Where one turn sends some rows of the set: a few examples, then the rows asked
Zege: [ -2   1  -4 -25   0   3   6 -24  -9  -9  21  21  -5  -6  22  -4  -2 -18
  -3  28  22  17 -11 -20  18 -35 -30]
kiduf: [-10 -23  25   3 -21  10  17  13 -13 -11   5 -21 -11 -27  -8 -16   9   6
 -24  -9  13  13 -22  10  -1   8 -27]
fen: [  5   1 -10   1  15  40   8 -17   7  -3 -29   6 -19  16  -1 -30  -9   6
  11   9  -6 -19   3 -12  30 -29  -4]
leme: [ 16  -9  34  21   3  28  12 -19  -4 -16   8  14   7  -8   3  -1  48 -35
 -11  -1  -1  13 -34   7   4 -12 -17]
Rumu: [ -3   7 -25   5   3  38   3 -14  15  -2 -21   1 -22  15   5 -24   5  -2
  20  14  -5 -14  -5 -12  16 -37  -5]
giti: [-19 -21   8   9 -22  10  28  24 -14  -9  -3 -11 -14  -8   0 -26   7   2
 -17  -9   3  22 -32   1  -7   3 -21]
Bav: [  9 -22  23  17   6  28  20 -26  -6 -12  11  -3  -4 -15   0  -3  46 -41
  -4 -17  -7  22 -15   8   8 -23 -12]
kipu: [ -5  -6 -15 -26   7  11 -13 -43 -21  13  -2  22  -3  -4  -7   1  32 -23
 -17  -8 -12   3   2 -18 -11   9   2]
vomi: [-13 -24  11   6 -24   8  20  16 -17 -11   8 -21  -7 -22  -7 -24  17   0
 -18  -2   4  18 -26  11   2   4 -23]
Tomim: [ 16   4   2  -7  -3  16  14 -22 -15  -5  40  15 -16 -10 -18  31  -9   9
 -12  -6  -7 -22  11  -3  -7  -1 -17]
gifo: [ 19   5   5   5  -3  11  20  -9   4  -7  36  14 -19 -11 -13  26 -11   8
  -9 -10  -3 -33   4   0 -18  -9 -14]
Zuzun: [-15 -17  19   6 -25  11  21   6  -8 -13   6 -22   1 -18 -13 -20   5  12
 -20  -5   5  22 -25  11   0  11 -21]
koz: [  9 -10  18  19   1  23  18 -26  -3 -10  17   3  13  -5  -3 -10  45 -41
   0  -2 -11   4 -30  11   8 -27 -10]
mir: [ -3 -12  -7 -20  12  21  -8 -38 -14   8  -6  14  -7   2  -3  -3  31 -32
 -13 -15 -23  10   0 -17 -12  20  -2]
vovu: [ 19 -21  22  22   4  26  16 -14  -1 -10  17   6   8  -9  -3  -5  48 -39
  -6 -14 -10   8 -28   8   2 -21 -10]
tad: [ 15  -7   9  11  -5   8   5 -32  10  11 -14   5 -56  16 -12   6  17  10
 -28   0   5 -15  26  -7  15  -4 -15]
dofe: [ -7   7 -11 -15   7  15   9 -19 -11 -16  21  13 -12  -8  24  -8   1 -17
 -11  35  25  12  -3 -15  23 -36 -19]
Biki: [ 26 -13   4  13   3   2   4 -23   8   7 -15   5 -44   9  -7  12  15  10
 -34  -6   9 -12  33  -1  20  -7 -11]
gis: [ 10 -14  14  -6 -25  10  19   1 -11  29  12  34  11   0 -10 -34 -22  -5
 -22  -7  -2  -2  -4 -20  13  12  -9]
kek: [ -2   0 -16  -3   2  29   2 -13   6  -5 -26   1 -12  29   9 -33  -6  21
   7  13  -9 -15  -3  -8  19 -24  -5]
ruzup: [ 23  -9   3  14 -11  11   9 -17  20  11 -18   5 -43  16  -5  13  13   7
 -29  -1  14  -8  34 -10  12 -12 -13]
bigiv: [  5  -2 -10 -24   7   9 -11 -41 -19   9  -6  26   4  -4  -2   2  30 -32
 -12  -6  -5   8  -8 -18  -4  17   2]
kana: [ 10   2   2   0   1  15  26 -15 -13  -3  41  18  -5  -6 -20  22 -13   9
  -2 -13  -1 -18   2   7 -18   3  -8]
Nugu: [ 12   1   6  -4  -4  19  20 -13 -13  -3  37  10  -5  -9 -18  28 -16   2
 -15 -11 -10 -27  10  -5 -18  -7 -14]
popep: [ -5 -29  24   5 -31  15  25  11 -12  -9  10 -20 -12 -18  -5 -30  13   7
  -2  -2  -3   9 -24  12  -5   3 -27]
Kimu: [ 19 -14   8  15   5  11  14 -24  16  13 -18  11 -35  13 -10  17  19  -2
 -31  -3   8 -13  38  -6  16 -10 -12]
Sikam: [  3   8 -22  12   6  25  17 -19  13  -3 -26   7  -8  20  16 -35   7   7
  -4  19  -6 -16   5  -8  22 -33  -3]
sukit: [ 14 -19  17  23   0  32  22 -11  -7  -4   8  15   3  -6  -2   3  61 -39
  -8  -3 -15   6 -16   0  -3 -16 -15]
ler: [  6  -5 -16   0  16  30   1 -16   9  -1 -18   3 -10  21   3 -34  -6  14
   9  20  -8 -18   0  -6  25 -30   2]
pozu: [-19 -13  18  11 -17   9  36   9 -16 -13   3 -15  -3 -20 -17 -22  10   4
 -21   0   3  10 -31   8  -4   6 -17]
Dib: [ 20 -13  26  16   3  24  19 -30   1 -14  11   3  20  -7  -3  -6  47 -41
  -6  -2  -3  11 -22   5   5 -16 -15]
Bupub: [  2  -3 -20 -20  11  15 -11 -52 -19  14  -2  10  -8  -2   1   1  21 -21
 -22 -11 -10   4  -4 -19  -4  21  -8]
Suf: [ 15  -7   3  18 -11  18  12 -10  13   7  -7   1 -53   6  -4   4  14   2
 -35 -12  13 -17  36 -12   9 -10 -25]
tagot: [  4   0  -5 -28   9  10  14 -23  -7 -10  24  18  -9  -2  14 -10 -15 -17
  -2  28  26  11 -12 -20  21 -33 -25]
Zom: [ 23 -18   6  -3 -25  19  20  -8  -1  38   4  30   9  -5  -4 -28 -26  -8
 -12   1   2  -4  -7 -20  22   5 -15]
givo: [ 15  -7   4  21   1  16   3 -12  24   9 -23   5 -41   8  -1  15  11  10
 -33   1   8 -12  27  -1  -1  -1  -6]
soviz: [ 15 -17  15  -8 -27   7  14   5  -7  26   4  39   8   1  -1 -33 -27 -13
 -13  -6   1  -1   0 -17  14   0 -14]
muf: [ -3   5 -24   2  12  35   5 -16  14  -5 -23  -1 -11  25   6 -27   0  12
   8  11 -11 -15   9 -13  19 -27  -6]
sedef: [  4  -2  -1 -23   7  10  15 -22 -17 -10  26  25  -3  -4  20 -11   7 -16
  -4  31  36  20  -3 -11  18 -22 -26]
fop: [ 17 -22  14  -9 -40  12  27   2  -7  28  -3  32   3  -4  -4 -36 -12  -7
 -13  -6  -4   8  -5 -21  19   2 -12]

gis goes to tagot
Suf goes to giti
soviz goes to Zege
Now find these:
leme goes to tad
mir goes to gifo
Sikam goes to Bav
muf goes to vovu
kek goes to koz
sedef goes to Bupub
Zuzun goes to ler

